[157 186 168 106 200 119  84 228  97  70 177 237  90 111 121  58 201  85
  33  92 153 101  66 255  68  76 112 149 160 219 192  68 101 114  54 108
 121 117 139 213 126 185  91  88   9 109 149 130]
[122 130 131 125 119 103 128 126 144 130 127 111 134 138 115 163 113 146
 141 123 140 121 131 100 137 138 143 119 132 119 116 124 135 129 145 132
 123 120 127 129 125 132 142 139 130 112 118 135]
[152 132 122 104 112 163 160 148 107 118 117 152 172 148 137  57 133 109
 143 150 145 133 117 169 118  94 128 105 139 130 155 123 118 142 130 140
  94 140 118 130 169 103 123 103 130 193 203 127]
[117 110 126 117 109 123 120  92 125 143 113 117 110 125 134 134 113 122
 130 148 127 137 152 112 136 161 115 135 131 111 149 154 129 144 141 142
 150 126 114 107 120 118 153 122 170 111  96 138]
[115 145 139 145 136  88 137 137 143 136 166  98 131 139 117 164 119 136
 105 117 142 128 127 121 127 120 143 119 130 129  96 118 131 126 116 119
 112 120 149 137 122 132 141 149 111 124 122 129]
[137 142 130 103 133 156 146 151 114 104 111 142 167 126 144  89 138 124
 135 123 131 129 106 169 119  95 133 114 130 133 132 123 128 119 120 133
 104 130 128 132 159 124 108 110 120 169 178 121]
[109 106 121 124  85 138 142  86 147 146  79 110 150 127 145 132  91 132
 183 164 130 143 155  73 163 166 113 135 129  93 122 168 149 141 163 149
 127 132 109  86 143  97 148 123 188 140 123 136]
[151 105 103 135 137 161 161 112 114 116 128 122 126 164 111 112 151 157
 138  97 111 139 106 147 145  82 146  80  82 121 136 101 109 145 125 118
 129 106 131 130 139 116 116 124 144 162 152 125]
[115 134 143 133 130 126 101 142 133 131 126 128 124  91 148 147 100 115
 112 134 124 111 139 119 114 157 113 148 148 142 113 144 138 123 111 138
 115 155 123 121 124 135 144 136 118 107 103 112]
[156 160 134 103 142 168 127 176 103 100 123 192 143 113 139  60 156 104
 133 129 129 120  86 206 109  89 126 130 145 149 152 109 122 121 111 133
 111 115 115 145 163 125 101  92  84 169 189 131]
[135 163 161 125 173 109  66 179 106 106 164 190  87 100 119 116 166  95
  69 112 137 102  99 206  91 128 111 160 158 186 158  95 117 113  79 114
 153 120 128 184 110 195 103 107  51  93  98 147]
[145 137 133 140 145 130 124 138 118 118 158 129 114 134 127 118 133 128
  80 124 127 115 114 161 100 116 113 125 126 159 135 121 121 142 100 109
 131 149 151 149 110 145 120 121 120 128 122 109]
[134 107 116 134  97 160 175 136 130 144 123  69 180 138 146 111  80 141
 141 145 134 120 129 101 127 111 132  99 120 110  95 132 113 132 130 134
  80 184 155 113 155  88 133 133 157 180 183  89]
[155 107 100 122 104 194 175  99 124 103  91 142 167 161 128  77 150 158
 211 115 100 143  95 127 159  77 142  75  93  83 127 118 120 136 159 132
 111  86  97 104 160  85 110 106 154 191 206 134]
[144 163 140 109 145 120 131 192 116 101 149 183 155 131 135  60 154  98
  84 149 166 121  89 204  87  97 126 125 159 155 149 108 117 115 108 133
 102 138 139 171 157 126 117 100  86 153 182 128]
[132 116 112 134 133 131 137  96 123 126 144 133 123 164 102 129 157 144
 121 114 128 134 114 127 147 110 135 113 108 123 125 109 130 145 145 113
 147 110 123 126 122 120 122 137 141 125 122 144]
[114 122 129 146 150 113  98 115 127 130 149 123  78 128 102 176 145 151
 109 104 107 111 145 106 129 147 130 138 118 140 115 111 121 115 114 109
 155 109 126 128  82 152 122 148 111  82  66 137]
[163 122 113 109 130 162 171 119 123 108 112 145 174 163 116  64 156 147
 168 117 124 151  83 160 139  76 156  83 109 114 146 109 122 135 166 131
  95  90 108 131 170 100 116 111 138 184 212 152]
[127 139 121 102 120 130 107 106 132 115  94 173 131 127 122 120 154 125
 182 113 112 147 124 115 157 139 136 146 126 106 155 135 146 112 168 133
 149  60  67 110 127 124 119 130 127 113 126 164]
[109 113 120 149 121 127 120 112 145 142 125  85 121 119 126 184 109 145
 173 104 105 117 142  71 143 147 129 132 125 115  92 142 132 115 130 132
 145 129 126 110 110 125 128 155 141 112  98 130]
[115 100 127 170 124  86 170 124 159 159 183  28 145 166 116 186  84 152
  86 133 154 117 145  67 120 127 148 101 131 134  59 124 125 121 134 117
  95 177 209 149 116 116 160 169 135 117 129  93]
[159 144 133 141 182 129 136 168 112 106 190 142 120 170 103 103 168 153
  64  81 135 110  86 198  98  60 137  91 124 176 120  72  86 130  93  95
 103 136 170 178 131 148 108 124  70 137 160 119]
[146 115 126 158 152 137 154 129 116 114 166 104 133 175 105 122 145 156
  98  89 125 126  96 154 125  74 146  81 101 141 108  94 112 129 114 100
 109 139 176 149 121 129 111 134 117 150 158 114]
[133  78 106 131 100 184 146  65 131 141  75  92 140 134 138 125  96 155
 190 148  99 147 147  80 155 144 121 113  88  90 122 155 136 156 150 138
 138 145 105  90 135  94 137 112 210 158 121 124]
[128 123 132 117 114 124 152 141 132 129 121 121 155 130 141 107 124 109
 128 151 147 135 129 136 115 129 127 124 146 122 127 132 130 122 130 142
 102 146 150 130 151 117 130 113 133 147 159 114]
[164 106 104 125 137 184 194 124 113  96 145 126 165 215  91  48 165 158
 131 120 140 156  81 183 137  29 160  63  95 128 139  95 102 160 145 113
 106 129 162 139 165  93 109 113 140 195 217 133]
[172 162 128  88 145 173 163 197  96  75 130 206 178 151 134  25 176 106
 123 106 141 130  59 255 105  47 129 107 128 150 171  83 111 136  78 137
  87 123 126 158 189 122  83  86  72 208 241 120]
[146 102 114 162 132 134 172 124 123 150 152  62 137 152 124 129 105 144
  85 132 144 122 130 136 103 112 124 101 122 140 110 123 108 150 107 114
 107 189 191 140 136 122 125 131 150 144 143  85]
[125 131 119 116 124 136 123 119 125 120 113 127 136 127 120 142 124 150
 170  99 105 124 121 112 154 131 130 124 123 113 117 131 131 115 139 130
 140 103 109 113 118 126 125 143 132 130 127 130]
[148 165 147  95 162 127 104 170 104 106 150 206 110 138 126  82 182  95
  77 126 145 127 108 229  85 110 124 147 141 172 181 103 118 137 107 108
 130 110 130 172 130 152 112 110  84 117 132 145]
[139 108  99 108  94 198 159  95 119 120  63 130 172 127 148  89 110 136
 221 139 109 138 124 113 156 125 128 105 104  97 138 155 131 141 157 161
 125 132  86  83 165  88 119 112 188 194 176 130]
[117  95 121 150  94 147 165 107 140 150 108  56 157 128 158 159  68 148
 161 143 128 134 162  63 142 144 133 113 129  99  85 149 124 140 143 145
 118 182 144  98 135  92 150 140 179 162 137  90]
[142 114 124 142 140 125 148 117 130 130 152  99 126 173  99 130 146 158
 105 126 136 130 111 135 123  97 141 100 107 121 125 107 109 143 137 106
 113 121 146 145 120 128 125 137 139 137 139 129]
[122 128 135 131 139  94  92 107 134 142 140 137  79 124 100 170 149 144
 114 114 116 130 148 104 143 165 136 146 126 125 133 135 137 123 130 113
 166  88 108 118  77 153 143 143 122  62  54 153]
[147 152 116  90 145 172 119 141 113  84  93 210 135 125 132  74 178 133
 191  99  94 136  82 167 157  89 133 107 122 117 162 107 128 117 136 131
 138  55  64 115 142 136  87 107 101 159 174 169]
[111 139 138 134 120 101 113 139 136 146 130 125 138 117 143 150  97 106
 103 152 147 120 153 113 125 156 119 156 148 131 124 148 139 120 127 137
 120 148 140 133 126 135 143 129 125 117 106 117]
[117 146 140 120 136  82  94 135 143 130 132 142 105 110 123 158 136 121
 119 108 129 114 133 113 126 154 138 151 149 138 134 119 130  94 131 130
 144  96 106 136 106 153 135 143  94  75  90 155]
[120 153 139 106 125 104 107 162 116 116 130 162 128 109 140  99 130 101
  99 144 153 126 129 169 102 135 119 148 157 149 150 132 135 119 111 133
 118 133 133 149 133 138 125 104  96 121 131 129]
[114  93 124 115  87 143 110  54 138 156  81 112 116 111 132 151 108 122
 177 156 111 152 167  69 164 176 120 149 108  88 151 175 148 151 158 137
 169 114  91  82 109 115 151 122 209  94  74 146]
[110 128 115 112 118 157 108 102 122 128  59 151 126  83 154 136 118 113
 199 137 114 122 146  92 143 169 115 154 130  99 142 160 154 124 136 145
 158 114  73  95 116 121 122 119 162 116 101 141]
[108 140 168 116 139  77  61 137 131 141 134 162  77  96 130 155 140  99
  78 133 135 118 149 138 109 173 109 186 152 154 147 144 137 119 116 118
 164 114 113 139  85 168 142 127 111  57  61 140]
[107 108 129 137 113 124 118 133 131 150 121  89 129  98 158 166  92 131
 126 137 128 112 148  89 125 157 118 148 136 126 106 141 131 123 120 138
 118 166 159 122 116 129 142 146 131 115 116 107]
[117 141 144 131 133 113  95 156 119 127 131 148 119  82 144 153 103 111
 114 122 134 111 140 138 111 158 106 161 154 152 127 128 133 106  91 137
 131 145 125 135 114 161 120 129  97 110 105 114]
[143  99 109 155 131 156 170 106 133 128 154  74 135 174 109 139 133 168
 134 115 113 136 117 111 144  91 139  87  88 107  95 112 112 141 131 112
 124 141 155 124 129 115 123 139 156 153 133 115]
[132 112 137 146 116 111 182 154 137 151 162  59 179 154 129 125  81 131
  57 148 175 123 132 122  89 111 132 105 148 145  92 132 122 127 115 137
  75 213 209 155 151 108 148 133 123 161 171  89]
[104 128 122 108  95 147  94  88 123 138  70 145 115  69 146 152 104 116
 199 141  93 120 158  77 157 193 102 154 131  94 141 165 155 121 142 146
 153 108  60  81 111 117 134 120 171 108  85 145]
[142  88 101 138 114 186 189  94 120 124 124  78 164 161 130  97  92 145
 147 144 131 143 129 118 137  96 120  74  89 112 110 125 112 166 139 122
 109 174 160 111 145  88 116 115 180 185 178  99]
[154 161 132  84 159 175  78 150 101  84  95 253 104 105 125  73 195  93
 163 109 102 134  99 219 126 107 113 141 124 138 204 111 123 126 115 123
 159  66  40 139 140 148 100  78  90 130 132 160]
[117 102 117 141 100  96 148 115 155 161 131  62 148 125 141 161  72 116
 128 174 140 128 161  76 130 154 131 120 144 115  98 155 134 138 146 138
 111 180 162 113 132 107 163 131 160 125 120 106]
[109 125 133 126 133 110  90 111 130 130 118 156  88 103 125 156 124 103
  99 140 135 128 161 124 126 171 112 166 137 132 147 146 141 123 133 129
 166 120 110 123 109 147 143 113 134  87  68 148]
[111  92 103 150 104 111 125  78 155 165 115  39 121 116 119 219  76 163
 164 117 105 118 178  24 166 174 130 126 116  82  65 149 138 112 146 136
 144 145 125  88 101 111 145 171 180 105  79 118]
[144 145 138 104 123 134 151 160 126 114 145 154 173 153 136  70 131 112
 108 145 152 135 105 174  92  90 133 115 146 149 145 110 115 123 121 138
  84 143 157 158 159 116 112 106 104 166 202 119]
[163 174 156 111 172 114 142 211 112  85 188 181 141 174 114  58 185 115
  62  92 150 121  65 240  95  37 147 104 150 178 148  60 106 118  99 122
  87 100 154 190 158 151  96 119  28 160 196 134]
[116 116 128 129  97 124 149 108 140 150 105  92 150 122 147 137  93 126
 146 166 137 132 161  86 128 157 125 139 127  97 114 156 141 134 146 145
 118 156 140 100 134 107 154 136 163 136 125 114]
[132 108 124 121 103 136 146 111 133 141 124  94 134 148 127 117 113 128
 114 156 140 135 149 113 123 126 136 118 113 125 125 149 124 153 139 116
 124 147 150 130 129  97 139 122 160 130 125 120]
[109 150 149 134 150  61  91 148 140 134 164 131 100 114 124 169 122 119
  83 111 140 117 133 106 118 153 125 146 144 144 128 126 138 110 126 121
 135 113 139 152  96 163 135 162  83  70  90 136]
[153  85  91 137 119 172 194  78 129 135 123  92 162 199 102 103 141 158
 164 128 129 161 122 104 164  82 160  67  73  95 126 124 118 159 172 122
 112 127 138 102 148  84 131 138 185 175 175 133]
[ 98 106 118 154 115 115 123  89 158 161 122  53 120 120 116 213  82 157
 153 121 119 116 158  23 156 164 136 128 120 101  79 142 134 112 135 124
 148 140 138  95  94 128 141 168 163 106  84 114]
[150 165 147 133 168  98 166 212 123 100 203 132 154 182 117  77 169 123
  35  99 177 119  68 217  82  53 149  98 151 190 119  74  99 111  95 113
  79 143 205 198 155 145 114 120  43 159 200 118]
[135 107 103  94  86 192 180  97 120 119  63 145 194 145 141  51 124 131
 224 162 122 167 119 116 162 110 134 101 113  74 157 158 141 156 178 162
 110 107  86  79 188  72 134  96 203 206 195 138]
[113 135 138 115 126 117  82 101 136 139 107 156  86  95 115 142 143 103
 120 145 120 132 142 126 140 166 114 163 140 126 157 143 145 131 136 136
 162 110  97 124  98 141 144 110 138  76  73 150]
[108 136 122 124 129  95 108 126 151 124 119 155 112 113 132 147 145 134
 147 116 120 129 122 116 148 165 143 142 138 111 131 139 141 120 156 135
 151  89  99 123 106 144 136 147 114 107  99 163]
[119 116 119 128 111 116 133 113 141 134 128 109 131 134 123 142 125 148
 135 129 122 129 127 102 146 130 135 126 129 106 119 133 137 116 149 131
 124 118 128 110 140 124 146 135 139 138 132 133]
[120 128 129 140 138 116 132 133 143 124 148 104 125 135 129 156 127 156
 138 105 118 125 135 115 137 126 141 121 124 127 101 119 127 111 114 120
 126 131 135 133 118 136 139 157 112 121 128 120]
[117 134 138 128 142 128  70 108 124 132 119 160  76  85 130 160 137 116
 126 135 107 114 144 124 133 173 104 159 125 136 154 148 138 124 120 119
 171 113  83 122 106 160 129 120 137  73  55 137]
[126  89 114 141 120 119 170  82 139 141 149  69 126 177 102 161 119 167
 113 124 137 146 145  79 144 121 145 100 102 111 105 128 120 139 155 112
 134 142 168 121 118 106 141 147 173 114 110 130]
[103  80 108 151  75 122 174  59 158 178 100  26 171 131 151 167  46 154
 160 175 130 141 193  19 137 173 129 122 118  75  86 183 147 141 173 145
 114 193 150  83 134  73 160 143 222 140 115 105]
[154 140 138 129 144 135 172 198 104 111 171 126 171 156 139  73 140 112
  73 114 163 115  73 210  95  62 129 100 140 175 120  94 107 118  91 133
  70 175 188 177 157 121 108 119  71 189 218  97]
[149 131 116 142 159 153 143 126 116 105 147 130 112 155 105 125 153 159
 116  89 116 130 101 151 138  80 141  96  92 146 124  97 112 139 117 104
 131 116 137 134 134 138 109 122 123 141 145 117]
[114 127 134 128 139 123  81 113 117 133 115 146  86  81 127 172 132 114
 128 128 116 117 145 105 126 169 110 167 127 138 140 150 137 117 117 119
 166 117  90 123  97 150 135 118 136  77  57 143]
[131 104 107 102  98 157 160  77 134 129  86 128 155 143 122 105 132 153
 216 130 118 156 124  78 176 132 155  98 107  84 128 143 132 131 179 150
 133  87  91  94 157  95 131 133 176 156 149 145]
[136 162 145 105 128 116 123 172 124 111 131 161 135 121 143  89 137  96
  99 146 149 131 112 182 109 112 121 141 154 137 148 125 129 115 116 134
 106 120 121 142 162 137 118 109  99 136 154 145]
[119 123 130 155 132 116 117 124 120 137 150  88 113 106 129 163 108 134
  84 137 132 109 150 120 114 156 114 155 129 145 101 141 128 132 103 116
 144 165 162 145 105 138 131 133 130  93  90 101]
[122 170 157 107 142  77  80 185 123 118 140 198 102  87 147 121 158  75
  96 131 145 115 124 181  94 162 116 172 180 168 161 124 144 102 111 137
 132 107 111 159 113 158 127 108  67  81 103 134]
[ 85 121 147 175 119  55 105 151 150 160 174  43 107  86 141 225  47 116
  53 136 151  87 173  66 100 193 114 172 168 157  53 144 119 109  90 126
 126 204 190 142  76 157 153 166 109  72  60  71]
[159  95 117 119 119 184 180 129 111 104 117 126 156 169 133  65 137 145
 134 135 127 145 105 169 122  75 125  84 108 128 130 116 113 158 125 125
 110 153 154 138 169 103 113  98 141 187 189 110]

[115 125 126 130 135 118 109 121 122 130 121 122 111 110 128 160 134 155
 162 105  98 115 123  95 155 147 132 132 125 121 119 133 141 116 135 125
 148  98 103 116  98 140 123 145 132 112 100 137] 1 1 0
[143 125 133 128 140 146 139 156 109 115 139 146 126 122 129 103 141 128
 102 120 131 125 110 162 115  98 117 111 116 153 134 122 112 147 102 115
 123 142 142 144 145 119 118 107 122 149 136 119] 0 0 0
[148 148 131 127 160 121 121 134 113 105 164 153 108 159 104 115 177 133
  90 110 136 130  93 173 124  84 146 120 122 147 148 103 115 135 125 105
 135  93 125 150 119 142 113 121  96 120 127 147] 1 0 1
[109 142 113 117 109 136 108 126 127 128  90 148 119  85 150 137 112 109
 172 127 110 118 139 110 146 159 113 143 134 106 139 151 140 122 127 140
 131 115  88 106 117 127 129 127 146 125 117 126] 0 1 0
[122  92 119 152  95 147 183 119 137 149 131  40 167 141 146 136  65 146
 129 150 142 125 152  95 125 119 125 107 122 127  74 133 122 132 120 142
 101 190 185 109 144  83 132 136 167 176 157  88] 0 1 0
[120 140 144 130 137 127 111 157 126 127 121 127 128 102 147 134 123 107
 112 132 134 114 129 140 118 141 109 143 142 143 108 124 141 116 106 137
 121 147 134 138 126 129 126 129 111 120 121 118] 0 1 0
[131 113 125 111 115 124 129 100 132 130 103 120 135 126 115 139 127 140
 179 117 115 142 135  87 160 144 140 125 127 103 129 145 144 121 167 137
 136  97  96 112 129 118 138 141 145 122 113 145] 1 1 1
[119 146 132 111 132  98  91 130 134 127 117 157 105 122 123 145 155 131
 135 117 123 129 126 124 138 142 140 146 136 129 148 124 144 102 137 129
 148  75  84 128 111 155 125 143 106  94  95 164] 1 1 1
[122 156 155 154 169  66  97 188 140 116 193 128  95 118 122 161 143 117
  59  88 136 100 109 157 105 121 124 141 155 178  96 101 123  93  73 114
 117 128 162 171  94 173 114 162  46  90 101 111] 1 1 0
[119 197 151  88 162  95  54 157 118  94 125 253  76  82 124 100 196  84
 141  95 121 120  96 186 135 139 129 169 163 156 192 118 140  97 128 135
 159  20  42 150 102 186 117 109  48  85  94 193] 1 1 1
[126  92 121 174 126 118 171 132 141 159 180  12 143 161 132 159  67 151
  58 151 161 114 154 100 102 107 122  98 113 150  63 116  99 155 101 114
 105 231 224 150 124 118 148 155 147 131 130  75] 0 0 0
[ 98 114 130 126  93 113 108  97 156 163  94 106 125  80 144 181  81 118
 159 168 126 129 178  44 144 204 120 161 137  87 124 182 157 120 146 148
 138 138 107 102 114 113 154 134 170  92  73 133] 0 1 1
[139 118 123 109 122 137 144 114 124 124 114 144 137 135 126  97 136 116
 131 155 144 142 125 145 124 118 125 125 113 122 155 128 127 152 140 123
 137 127 117 118 136 111 136 104 153 144 140 131] 0 0 1
[124 115 137 150 130 126 100 127 129 145 134 106  97 114 125 170 102 121
  99 133 129 117 153 113 116 164 104 152 124 135 114 131 125 136 108 116
 156 157 139 127 113 142 144 131 139  90  86 100] 0 0 0
[146 167 153 104 140 106 119 197 114 109 154 178 136 120 136  83 153  80
  75 129 151 119  92 208  91  95 123 140 155 170 152 105 124 118 108 140
 105 139 142 172 141 150 117 102  56 143 167 123] 0 1 1
[104 144 131 155 134  89 111 154 138 129 165 104 113 116 122 161 126 148
 104  87 128 110 130 106 113 137 129 138 145 150  97 109 125 108 102 113
 125 124 147 141  99 153 127 163 105 104 108 116] 1 1 0
[168 141 127 106 149 174 132 159 100  92 138 174 134 141 125  59 170 114
 112 120 127 130  79 218 106  69 122 113 110 159 165 101 105 138  91 114
 114 132 128 153 147 129  91  96 107 166 173 124] 0 0 0
[147 145 120 127 154 151 125 134 110  93 143 170 109 149 102 111 177 137
 131  88 106 134  87 170 136  91 137 115  97 141 139  89 109 132 119 117
 158  86 107 144 124 148  97 125 102 117 126 140] 1 0 0
[139 137 135 113 146 141 117 138 103 109 122 163 114 130 116 111 144 119
 126 128 127 128 120 168 119 114 116 126 121 151 150 118 119 129 113 117
 140 121 130 130 124 143 110 101 116 132 144 126] 0 0 0
[141 127 133 134 158 124 146 132 132 127 170 114 118 171 100 125 149 144
  87 115 137 136 102 155 120  80 150 109 105 146 126 100 102 130 126  98
 130 126 161 156 130 137 121 133 107 130 136 133] 1 0 1
[103 160 134 110 133 130  75 153 120 114 111 195 113  74 147 125 133 102
 155 122 112 105 117 138 116 161 107 167 155 133 147 128 142 110 108 139
 145  96  86 127 115 156 121 117 107 101 111 138] 0 1 0
[140 140 141 144 126  87 165 189 146 140 192  85 160 153 142 114 104 110
  47 146 176 117 122 165  70  95 130 116 148 160  93 111 112 125 101 127
  78 190 201 172 154 124 133 126  90 152 178  80] 0 1 1
[117 134 139 136 129  87 111 118 146 146 140 107 105 123 123 158 125 131
 113 120 126 120 133  84 132 153 137 133 146 124 110 129 130 116 136 124
 134 107 138 130 106 138 137 147 116  94  89 140] 1 1 1
[116 123 127 133 126 105 123 105 147 136 132 125 118 126 120 155 124 139
 146 123 117 132 138 101 145 152 137 140 134 109 119 142 141 116 153 135
 139 100 115 116 118 137 133 149 126 106 102 153] 1 1 1
[102 115 117 154 132  96  93  76 151 157 110  91  83 129 116 207 123 151
 130 130 112 123 166  48 157 181 138 147 123 115 113 147 138 134 151 113
 170  99 115 105  77 141 155 151 161  51  38 139] 1 0 1
[139 116 124 120 118 149 149 113 118 129 132 136 136 146 118  98 133 120
 112 149 141 137 126 146 123 106 128 119 120 124 145 130 130 154 131 121
 127 138 139 129 145  99 141 104 155 153 147 127] 0 0 1
[123 134 147 143 150 114 116 147 126 138 152 114 103 126 130 155 120 117
  72 126 136 113 140 137  96 131 113 142 124 167 111 117 111 130  96 113
 136 157 165 152  93 147 128 125 101  97 106 107] 0 0 0
[141 157 132 100 141 126 102 129 111 113 117 207 101 119 127 101 168  96
 121 130 131 132 111 186 119 133 116 137 138 140 177 137 135 131 126 124
 143  97 101 135 126 140 119 102 120 119 115 156] 0 0 1
[125 109 120 109 105 152 121  79 124 129  83 144 135 124 128 120 123 118
 175 152 109 154 151  96 145 156 129 131 107  96 167 149 137 151 153 138
 146 109  91 100 133 110 150 103 184 122 110 155] 0 0 1
[137 111 120 123 111 140 137  98 131 145 106 119 126 130 122 124 107 127
 130 159 128 158 155 102 138 141 127 123 119 109 141 140 129 154 147 127
 142 132 116  98 131 118 139 120 187 110 112 136] 0 0 1
[115 117 103 100 102 185 124  90 109 121  52 169 145  90 151 116 121 129
 232 143  92 146 145  96 157 156 109 146 113  79 160 167 150 128 153 151
 150  94  53  72 142  98 127 116 188 153 133 145] 0 1 0
[130  95 102 157 112 149 185 118 132 132 140  51 156 162 120 143 108 168
 155 114 120 132 138  73 159 103 145  90 110 110  77 118 120 138 140 125
 107 145 167 112 135  95 124 158 153 168 162  99] 1 1 0
[111 102 109 105  72 156 134  49 136 142  47 135 149 101 140 129  97 120
 215 161 102 146 160  58 174 174 126 141 112  68 149 180 162 139 182 150
 153 112  65  70 134  92 150 119 212 131 110 151] 0 1 1
[120 121 139 137 143  99 107  94 144 152 152 102  86 144 101 173 141 140
  94 111 127 133 151  97 139 156 136 128 115 133 116 126 128 127 128 108
 156 115 142 134  91 143 139 158 133  85  66 144] 1 0 1
[115 123 145 137 100  97 131 119 144 148 131  83 127 120 147 160  85 121
 105 151 148 115 157  86 119 164 126 147 147 130 107 143 121 133 137 134
 120 165 153 126 128 123 147 129 145 118 108 107] 0 1 1
[106 141 135 131 141  78 101 127 143 139 138 118 111 118 120 172 125 121
 117 122 121 128 135  94 141 155 135 144 143 130 117 126 141 105 138 124
 143 108 121 134 110 139 138 145 106  89  97 135] 1 1 1
[151 177 137 110 153 114 127 177 117  96 165 193 137 152 116  80 186 109
 110 100 146 132  79 216 116  77 146 115 149 150 149  84 110 106 121 124
 108  82 119 170 147 140  96 109  54 148 174 154] 1 1 1
[111  74 102 115  89 189 130  48 122 141  59 124 122  96 127 151 107 146
 225 152  85 148 179  52 188 176 114 131  89  67 149 181 147 158 162 141
 173 109  69  53 126  99 142 121 224 122  97 130] 0 0 0
[134 151 130 106 129 121 108 153 124 126 139 165 135 108 146 102 135  96
 122 137 139 121 121 160 116 135 115 149 148 137 160 127 133 120 122 142
 129 110 113 149 138 137 123 120 108 119 135 140] 0 1 1
[135 116 117 120  96 133 166 116 140 146 108 104 159 142 138 110 108 113
 142 161 145 134 133 122 124 131 126 125 134 116 129 151 126 138 145 145
 105 156 147 118 155  97 135 125 154 156 166 113] 0 1 1
[100  75 129 159  98 138 114  60 141 167 116  63 108  99 142 205  73 146
 139 161 110 125 194  36 150 193 113 150 104  99  96 167 135 146 134 124
 157 168 124  90  89 123 157 142 204  89  51 109] 0 0 0
[132 136 121 144 132 113 148 136 134 124 151 103 146 159 124 123 130 141
 108 124 140 127 114 137 122  99 140 112 138 125 102 111 128 116 129 125
 103 141 157 142 141 129 130 142 116 145 156 120] 1 1 1
[106 113 145 144 127  83 103 113 135 157 144 106  85  98 125 185 106 112
  77 149 134 114 161  92 122 170 112 157 145 147 119 151 141 128 125 109
 142 154 152 136  89 143 160 141 138  81  62 123] 0 0 1
[148  85  76 110 102 215 199  42 127 121  68 131 164 191 110  76 153 172
 223 135  97 172 120 108 184  76 156  63  62  60 148 130 129 176 192 135
 130  88  93  87 163  64 122 110 217 191 187 155] 1 0 1
[109 112 137 145 122 129  95  94 129 140 118 114  80  98 137 185 108 119
 133 133 116 114 159  84 134 183 111 160 127 117 116 152 135 139 125 126
 160 146 116 107  98 143 141 136 154  86  55 123] 0 0 0
[133 134 122 102 117 178 144 133 109 104  82 174 155 122 154  73 149 113
 182 131 115 146 111 160 131 123 113 122 125 113 162 136 123 140 133 150
 127 113  76 106 155 115 123  95 136 172 177 137] 0 1 0
[149 144 122 109 126 163 181 176 112  96 134 152 177 154 143  45 140 125
 129 131 145 133  84 199 102  71 131  99 133 146 142 100 105 139 111 139
  81 142 143 151 178 107 106  98  96 212 221 103] 0 1 0
[123 110 126 136 119 122 147 108 138 144 137  98 134 146 113 136 110 130
 105 168 143 136 149 120 126 131 125 125 116 132 125 130 126 142 130 115
 133 163 159 125 125 116 143 127 163 125 119 120] 0 0 1
[105 124 120 125 125 128  99 116 130 130 110 128 106 100 124 170 125 146
 163 100 109 124 135  88 152 157 133 130 123 117 118 133 135 112 142 136
 152  83  98 108 104 147 126 146 123 104  95 141] 1 1 0
[134 156 147 107 144 149 100 188 108 100 130 189 125 102 134  89 149  93
 123 118 135 109 109 195 109 116 111 144 158 155 153 111 130 117  92 141
 114 124 114 150 134 149 105 104  77 137 167 127] 0 1 0
[116 157 143 127 152  95  59 156 128 123 131 179  75  82 125 170 149 120
 139  86 108 107 120 131 137 155 121 165 158 145 125 124 133  89 119 132
 165  76  87 128  82 181 116 140  70  60  69 150] 1 1 0
[ 98 146 146 153 149  83  68 141 139 131 144 129  69  74 131 204 131 131
 120  92 119 104 145  85 124 177 121 167 155 145 108 128 133  87 111 125
 155  99 116 130  82 174 127 162  86  60  53 139] 1 1 0
[101 151 152 136 119  88  92 140 139 148 130 134 110  86 139 167  99 103
  97 151 147 110 159 108 115 190 111 174 168 134 116 145 139 115 121 140
 142 136 133 133  99 138 151 140 117  80  80 130] 0 1 1
[146 135 130 105 119 150 162 165 116 117 146 145 171 149 137  54 130 107
 110 137 161 136 100 187 103  86 135 102 138 144 138 105 121 134 133 143
  84 147 158 152 170 105 115 107 121 181 191 113] 0 1 1
[127 137 106 103 126 165 115 111 107 105  90 180 123 119 140  96 168 133
 212 101  85 140 110 134 163 119 142 115 114  96 153 130 136 110 143 136
 143  61  49  93 123 136  97 120 120 154 153 157] 1 1 0
[130 123 125 133 118 120 145 115 143 139 130 108 148 161 123 131 131 152
 137 129 135 133 125 114 146 114 156 107 124 109 104 124 127 127 146 126
 114 130 148 124 145 123 136 131 128 148 154 124] 1 1 1
[133 119 138 140 136 112 132 135 128 137 152 117 123 142 121 125 116 118
  70 138 158 125 143 145 101 129 133 121 135 156 129 126 119 140 117 116
 119 164 179 145 128 135 134 127 130 118 124 126] 0 0 1
[101 127 135 133 117 116 105 136 126 142 116 116 128  89 143 158  88 121
 131 136 127 111 150 107 121 170 110 162 142 135 120 153 142 119 120 137
 132 148 119 118 107 145 133 135 122 102 101 114] 0 1 0
[113 110 125 172 125 110 139 123 149 149 151  55 132 135 121 186  90 167
 126 114 132 111 144  72 131 140 135 118 116 128  69 118 119 117 124 132
 113 160 175 107 114 129 129 172 134 119 109 114] 1 1 0
[135 148 149 138 135 118 126 176 122 128 161 130 134 114 141 127 116 105
  97 119 136 112 114 161 111 126 120 136 146 161 113 127 125 111 102 126
 103 158 153 156 134 144 118 127  96 135 143 110] 0 1 0
[143 103 112 141 132 156 182 133 130 121 135  80 161 168 123 121 115 153
 142 106 126 135 108 119 137  85 142  83 104 123  95 119 118 132 142 122
 104 134 149 123 153 102 112 132 129 182 175 104] 1 1 0
[100 131 133 118 114 129  93 105 137 137  98 141 118  83 153 169 101 115
 174 139 122 113 155  85 136 194 117 162 141 121 132 163 147 110 125 139
 152 118  89  87  99 133 135 132 139 103  89 131] 0 1 0
[135 121 105 134 146 167 130 111 126 109 125 143 120 148 113 127 169 150
 155 101 107 133 113 134 155  98 138 104  87 131 135 109 119 133 135 113
 151  92 102 127 126 131 109 127 124 133 131 135] 1 0 0
[124 166 162 113 142  76  76 183 132 120 157 188 109  88 140 128 151  84
  68 124 152  99 118 184  92 153 113 170 166 169 163 124 138 102  92 130
 124 129 127 179 109 170 122 127  52  83  98 130] 0 1 1
